(in the rows, 100 means zero)
Which row each row swaps with, under one turn or mirror:
The rows were stretched afterwards, more along some directions than others.
Fogop: [84,91,105,116,107,120,107,80,100,104,102,95,89,93,84,91,96,96,103,105,112,112,101,122,107,86,108,104]
menim: [96,102,110,79,99,99,96,95,119,102,94,98,103,126,101,117,111,108,104,122,65,120,96,101,125,95,99,94]
sanu: [96,112,87,97,106,85,99,125,98,108,96,91,125,126,124,86,109,111,91,102,63,116,109,79,105,94,103,89]
Tofi: [83,104,86,88,95,83,112,106,106,95,85,90,108,98,121,102,71,100,85,102,73,115,112,95,103,116,112,115]
biduk: [98,101,77,83,117,96,100,100,98,100,89,72,128,101,88,95,130,116,100,99,93,121,104,79,101,76,98,78]
Ful: [92,111,90,94,99,81,97,123,93,106,97,89,128,123,117,79,111,113,91,102,60,122,111,86,106,101,107,90]
refus: [115,106,107,103,93,102,115,90,80,95,110,96,106,110,103,94,105,108,98,115,92,108,119,86,100,96,115,90]
Vur: [96,108,87,109,133,122,113,102,70,106,94,99,91,104,104,102,94,95,85,108,103,122,108,86,106,71,110,71]
raz: [137,98,107,90,92,87,95,107,100,95,94,102,116,85,109,117,101,93,100,139,102,97,116,85,76,120,102,123]
sav: [83,97,103,111,104,122,110,70,94,107,101,94,95,91,86,89,93,91,102,113,108,114,106,123,104,84,110,106]
mifid: [82,97,102,103,110,120,109,70,100,103,99,90,96,98,92,85,88,102,97,115,105,117,105,112,102,77,113,102]
Pules: [95,113,86,101,105,81,103,117,93,104,98,93,129,126,118,84,114,110,92,109,65,120,109,83,99,91,101,91]
Dulo: [96,110,90,102,132,125,116,102,78,101,97,88,87,112,104,100,96,108,74,105,110,120,91,90,110,74,97,59]
sufoz: [98,106,112,80,102,106,96,98,120,100,94,109,109,129,106,113,110,103,106,120,71,122,99,101,119,96,101,100]
Zele: [99,115,84,100,105,81,100,117,93,101,93,93,130,122,120,88,113,112,86,114,61,122,113,81,102,98,110,93]
mupok: [90,108,68,97,85,113,80,96,116,98,99,97,124,96,103,81,102,113,99,112,84,128,86,93,111,94,112,105]
fesun: [95,107,77,92,90,110,85,97,113,95,92,92,115,93,102,84,106,112,102,109,86,128,81,95,121,103,105,109]
met: [83,104,87,90,92,88,115,106,109,99,94,89,106,110,123,100,73,94,86,105,73,101,114,96,98,105,104,105]
Domor: [84,100,106,108,112,118,114,71,97,108,95,91,96,98,86,87,95,99,105,107,107,120,105,121,106,82,109,100]
mufek: [124,109,115,112,84,102,117,96,80,100,111,95,100,107,95,103,106,103,98,115,97,99,111,88,92,99,105,99]
dos: [120,105,106,109,94,110,112,86,78,106,105,87,106,105,105,106,104,107,86,122,93,112,116,84,96,97,111,92]
Bam: [95,105,79,98,92,109,79,96,114,95,102,99,115,98,100,83,112,103,110,111,87,119,87,103,115,95,104,112]
luf: [80,107,86,84,93,86,118,106,111,99,84,91,105,105,114,103,71,101,84,101,79,108,108,87,100,100,103,103]
gigut: [106,112,88,79,102,92,101,106,95,101,96,77,120,102,91,101,126,114,111,106,93,113,98,74,106,81,94,96]
tuz: [98,103,83,87,109,91,107,98,93,99,80,79,128,101,84,104,131,113,99,108,98,123,109,75,101,83,95,91]
bebo: [82,105,86,93,96,84,115,104,101,97,87,90,108,98,114,109,72,97,86,103,74,108,108,98,100,105,105,106]
feza: [129,87,108,85,98,89,88,110,106,93,97,101,111,92,115,107,103,93,96,139,98,104,116,86,77,123,101,125]
Zefo: [85,99,98,110,112,120,109,73,98,102,98,91,87,90,87,87,94,98,98,108,106,116,96,124,109,81,115,99]
Gik: [87,109,83,107,129,122,116,93,70,105,97,87,87,106,96,102,90,100,79,113,109,120,104,91,109,66,105,66]
zak: [84,95,97,111,109,122,107,74,91,103,100,95,93,89,86,90,96,96,101,112,110,118,102,122,110,79,113,103]
bufe: [96,112,90,105,133,113,112,108,76,100,104,97,85,113,99,104,102,101,82,113,110,120,93,87,106,68,105,70]
tinof: [133,97,108,90,91,89,99,110,100,91,98,109,110,84,107,107,98,91,101,139,107,97,108,84,79,118,100,129]
gupum: [132,98,107,87,92,88,97,104,104,92,97,108,111,89,116,107,100,93,98,129,103,96,117,81,76,120,108,123]
ramak: [97,110,94,99,104,76,102,121,95,104,90,101,128,114,125,87,109,107,90,110,60,118,110,83,108,105,104,94]
kab: [96,107,87,105,109,81,93,122,91,102,94,90,131,116,122,86,111,106,89,108,56,124,115,85,100,99,111,88]
mipu: [82,107,87,79,89,91,117,109,106,99,87,87,104,98,122,104,67,106,79,108,71,108,101,93,105,105,108,106]
vakav: [82,110,80,93,97,86,113,105,107,100,92,88,109,103,115,110,73,103,79,109,68,108,108,97,99,102,109,92]
suk: [88,105,85,98,87,106,83,101,118,95,99,100,112,96,98,83,109,108,106,103,86,126,78,100,120,104,104,115]
bir: [101,108,105,82,100,104,97,99,117,104,93,103,111,129,99,118,111,106,102,121,70,121,99,107,117,97,103,90]
zure: [117,105,104,106,95,112,118,88,76,104,102,92,104,104,106,99,100,106,89,124,99,111,114,77,102,96,108,94]
linas: [104,106,113,78,102,102,100,101,120,102,97,109,104,128,103,115,112,108,102,123,66,126,91,99,122,98,101,95]
rila: [125,96,97,90,86,90,92,102,105,85,95,116,117,89,114,107,97,96,100,130,103,101,117,80,71,115,107,131]
misiv: [85,97,106,111,107,118,109,79,95,101,104,95,85,96,93,88,92,92,103,112,104,110,106,124,100,87,111,108]
neli: [102,111,86,105,133,117,119,105,74,101,97,94,92,103,97,100,95,105,81,114,100,123,104,82,107,71,106,68]
sor: [91,112,89,91,98,82,116,107,100,98,84,90,110,99,116,112,74,96,83,112,69,111,112,96,100,109,110,103]
susak: [102,107,83,86,106,92,100,101,84,99,91,76,131,99,93,107,119,112,100,107,94,118,102,71,96,79,99,88]
biton: [93,105,78,94,88,108,83,99,115,93,95,96,118,91,109,81,106,105,108,110,83,122,89,99,115,106,109,117]
Kuvut: [90,100,105,106,111,118,116,75,91,103,94,96,95,97,89,82,98,96,107,114,112,119,106,113,106,83,111,105]
femuv: [93,105,76,99,91,109,81,91,113,97,93,93,118,87,97,83,111,106,104,107,91,125,83,103,113,98,112,110]
Rap: [101,110,100,102,87,112,92,87,108,111,87,94,135,99,88,97,110,97,95,112,119,113,130,117,93,108,96,101]
Pozov: [89,109,75,98,90,108,85,99,108,100,96,94,116,100,105,80,106,109,109,107,86,127,84,100,120,96,104,104]
Sabit: [87,106,87,86,94,80,112,115,105,104,89,83,106,103,120,106,78,99,83,104,66,105,110,94,102,106,111,100]
Liv: [96,109,77,98,90,109,80,101,111,99,95,95,117,97,100,83,110,108,108,114,89,127,84,98,120,99,108,107]
dola: [101,111,97,99,109,77,99,120,94,105,91,95,130,117,119,87,116,110,91,107,63,122,116,88,108,111,105,95]
zev: [124,92,110,84,85,88,96,105,106,97,99,107,114,93,119,101,97,89,98,140,101,97,118,81,75,122,99,131]
Fubim: [101,110,100,102,88,108,87,88,108,111,86,91,130,93,85,102,109,98,99,119,114,116,131,116,98,109,99,114]
dagid: [99,103,104,84,101,109,96,93,114,100,96,102,106,121,103,121,106,105,105,120,69,122,94,103,120,92,106,93]
Rilu: [102,106,104,97,86,105,87,79,110,111,85,87,133,97,89,107,112,99,97,119,112,117,134,115,103,111,99,106]
lapa: [131,92,109,87,97,94,93,100,104,95,94,96,119,89,109,107,101,92,93,139,105,103,117,79,74,113,103,122]
Sesi: [92,109,76,97,91,112,82,92,109,93,98,99,115,95,95,85,110,109,108,104,91,127,82,101,116,96,109,115]
pomu: [79,108,84,89,94,87,119,102,104,93,88,84,108,101,115,106,71,99,81,102,75,108,114,102,100,111,112,101]
vite: [126,93,104,89,88,87,96,112,99,91,102,107,107,89,112,110,95,93,101,134,103,99,109,87,78,120,107,128]
vos: [91,112,87,100,130,122,116,94,72,99,98,84,85,104,97,95,94,103,75,107,109,120,97,89,109,70,111,61]
Dumi: [123,95,105,80,88,89,99,109,108,96,94,109,115,90,114,105,94,97,97,133,109,96,106,78,78,113,95,118]
mifi: [120,107,110,113,87,101,112,98,77,100,113,90,100,110,96,108,110,101,98,116,89,107,115,92,101,100,113,92]
vudif: [100,100,79,88,112,105,102,96,96,110,81,70,123,96,86,111,123,116,97,97,101,127,104,70,110,84,94,89]
zer: [117,108,110,104,87,103,114,91,81,106,108,97,102,106,104,103,105,105,96,121,95,107,116,78,97,97,110,99]
zosab: [106,105,83,80,113,100,102,97,98,100,89,80,132,102,91,96,129,113,104,109,100,123,100,73,100,79,91,90]
lituk: [90,108,82,108,130,113,113,110,73,102,98,98,87,108,102,100,90,106,80,105,107,119,99,87,109,76,100,67]
fugi: [84,97,101,112,111,114,113,76,92,101,98,96,96,93,86,89,96,95,101,111,112,113,105,122,98,80,111,99]
dis: [121,111,111,107,93,105,117,93,80,98,110,88,99,103,97,101,103,110,96,119,92,105,112,87,98,101,112,93]
Fekul: [102,103,90,77,103,92,112,102,91,95,88,79,125,101,88,99,124,112,104,102,102,121,100,69,103,82,95,97]
res: [97,106,96,105,84,106,88,86,104,113,84,85,133,96,85,107,108,99,97,110,118,112,135,115,99,108,99,105]
Vumi: [98,107,101,102,79,110,86,89,110,117,91,90,128,98,86,109,109,100,101,117,111,112,130,115,102,108,94,108]

fugi swaps with fesun
sufoz swaps with Vumi
dagid swaps with Fubim
Ful swaps with refus

